[[-13 -12   5 -26   7 -13  -2 -33  20]
 [ -8  -1   9 -27  -3 -23 -15 -32  19]
 [  8   7  -4 -24   5 -29 -23 -23  20]
 [-24 -17  14  11  -6  27  28   3 -11]
 [ 28   2 -29 -12  28 -16 -13  -3  17]
 [-18  -4  18 -24 -10 -18 -10 -33  15]]
|
[[-18  28 -24   8  -8 -13]
 [ -4   2 -17   7  -1 -12]
 [ 18 -29  14  -4   9   5]
 [-24 -12  11 -24 -27 -26]
 [-10  28  -6   5  -3   7]
 [-18 -16  27 -29 -23 -13]
 [-10 -13  28 -23 -15  -2]
 [-33  -3   3 -23 -32 -33]
 [ 15  17 -11  20  19  20]]

[[ -8   1   6  20   3]
 [ -1  -5   4  -8   6]
 [  9  10  -3   9  -3]
 [-12  32   0   1  -4]
 [ -6 -15 -11  12 -13]
 [ -9  -9  15 -12  12]
 [  5   3  -5  -4  -2]
 [ -4  -6  -1   7  -5]
 [ -1  -5   5  -4   4]
 [ -1  -5  11   0   0]
 [ 13  12 -14  -7  -5]
 [  5   5   4  -8   5]]
|
[[  5  13  -1  -1  -4   5  -9  -6 -12   9  -1  -8]
 [  5  12  -5  -5  -6   3  -9 -15  32  10  -5   1]
 [  4 -14  11   5  -1  -5  15 -11   0  -3   4   6]
 [ -8  -7   0  -4   7  -4 -12  12   1   9  -8  20]
 [  5  -5   0   4  -5  -2  12 -13  -4  -3   6   3]]

[[ 13 -13 -19  19 -36 -15  14 -11  11  -7 -26 -45 -12 -26  30  -3]
 [ -2  -6   1   5  -7   4   7  -6   1   1 -13  -6   1  -3  15 -10]
 [ 10 -18 -25  14 -24 -30  16 -10   8 -13 -25 -44 -25 -28  32   4]
 [ -2  11  13  -7   1 -25  15  -3 -13 -14 -10  11  -3   1   9  -7]
 [  7   8   0  -2  -8 -24   8   0  -5 -12  -3  -5  -6  -6   1   4]
 [ 11   7  -6   0 -11 -23   4   1  -1 -11   0 -11  -8 -10  -1   9]]
|
[[ 11   7  -2  10  -2  13]
 [  7   8  11 -18  -6 -13]
 [ -6   0  13 -25   1 -19]
 [  0  -2  -7  14   5  19]
 [-11  -8   1 -24  -7 -36]
 [-23 -24 -25 -30   4 -15]
 [  4   8  15  16   7  14]
 [  1   0  -3 -10  -6 -11]
 [ -1  -5 -13   8   1  11]
 [-11 -12 -14 -13   1  -7]
 [  0  -3 -10 -25 -13 -26]
 [-11  -5  11 -44  -6 -45]
 [ -8  -6  -3 -25   1 -12]
 [-10  -6   1 -28  -3 -26]
 [ -1   1   9  32  15  30]
 [  9   4  -7   4 -10  -3]]

[[ 17  11  -2   5  13   8   3  19  19  -4  21 -11  34  21   2 -11]
 [  6  10 -11  -2   6   0   4  12   8  -3   8  -6  21   1  -1  -9]
 [ 16  20 -16  -3  13   3   5  21  17  -5  21 -11  38  10  -4 -19]
 [ 10  16 -14  -9   3  -1   5  15  -4  -2  11   2  25   2 -12 -15]
 [  9   6   2  -1   2   3   0   6  -4   0  10   5  10  12  -8  -6]
 [  5   4  -1   4   6   4   1   6  13  -2   7  -7  11   6   3  -5]]
|
[[  5   9  10  16   6  17]
 [  4   6  16  20  10  11]
 [ -1   2 -14 -16 -11  -2]
 [  4  -1  -9  -3  -2   5]
 [  6   2   3  13   6  13]
 [  4   3  -1   3   0   8]
 [  1   0   5   5   4   3]
 [  6   6  15  21  12  19]
 [ 13  -4  -4  17   8  19]
 [ -2   0  -2  -5  -3  -4]
 [  7  10  11  21   8  21]
 [ -7   5   2 -11  -6 -11]
 [ 11  10  25  38  21  34]
 [  6  12   2  10   1  21]
 [  3  -8 -12  -4  -1   2]
 [ -5  -6 -15 -19  -9 -11]]

[[-10  10  -7  11 -30   3 -10  -7  -5  -3   2  12   4  -1  -2 -42]
 [ -4  10 -12   0 -27  -1 -11  -1   2  32  -3 -18 -22   0  10 -18]
 [ 11 -12  17 -24  29  16   5   6   3  -5 -11  10   8   5 -18  19]
 [ -2  -5 -13   5  15 -32  19  -8  -1 -14  13   3  -9   7  11  27]
 [  5   4  15  -3 -17  36 -20  12   1  18 -12 -10   7  -4  -5 -15]
 [-10  27  -6  24  -8  10  -8 -12  -3  28  -5 -21  -3 -14  -5   3]]
|
[[-10   5  -2  11  -4 -10]
 [ 27   4  -5 -12  10  10]
 [ -6  15 -13  17 -12  -7]
 [ 24  -3   5 -24   0  11]
 [ -8 -17  15  29 -27 -30]
 [ 10  36 -32  16  -1   3]
 [ -8 -20  19   5 -11 -10]
 [-12  12  -8   6  -1  -7]
 [ -3   1  -1   3   2  -5]
 [ 28  18 -14  -5  32  -3]
 [ -5 -12  13 -11  -3   2]
 [-21 -10   3  10 -18  12]
 [ -3   7  -9   8 -22   4]
 [-14  -4   7   5   0  -1]
 [ -5  -5  11 -18  10  -2]
 [  3 -15  27  19 -18 -42]]

[[ -5  -5]
 [ -2  -9]
 [ -4 -12]
 [ 43  -2]
 [ -4  21]
 [  6   6]]
|
[[  6  -4  43  -4  -2  -5]
 [  6  21  -2 -12  -9  -5]]

[[ 24  -2  28 -25  -2 -23]
 [  2 -14   5  19  18 -25]
 [ -6 -18  24  14   6 -21]
 [-16 -13  16  15 -16  20]
 [ 34 -19 -18  19 -18   8]
 [ -1  24 -26  -5   4 -22]
 [ -4 -19 -14  15  24 -10]]
|
[[ -4  -1  34 -16  -6   2  24]
 [-19  24 -19 -13 -18 -14  -2]
 [-14 -26 -18  16  24   5  28]
 [ 15  -5  19  15  14  19 -25]
 [ 24   4 -18 -16   6  18  -2]
 [-10 -22   8  20 -21 -25 -23]]
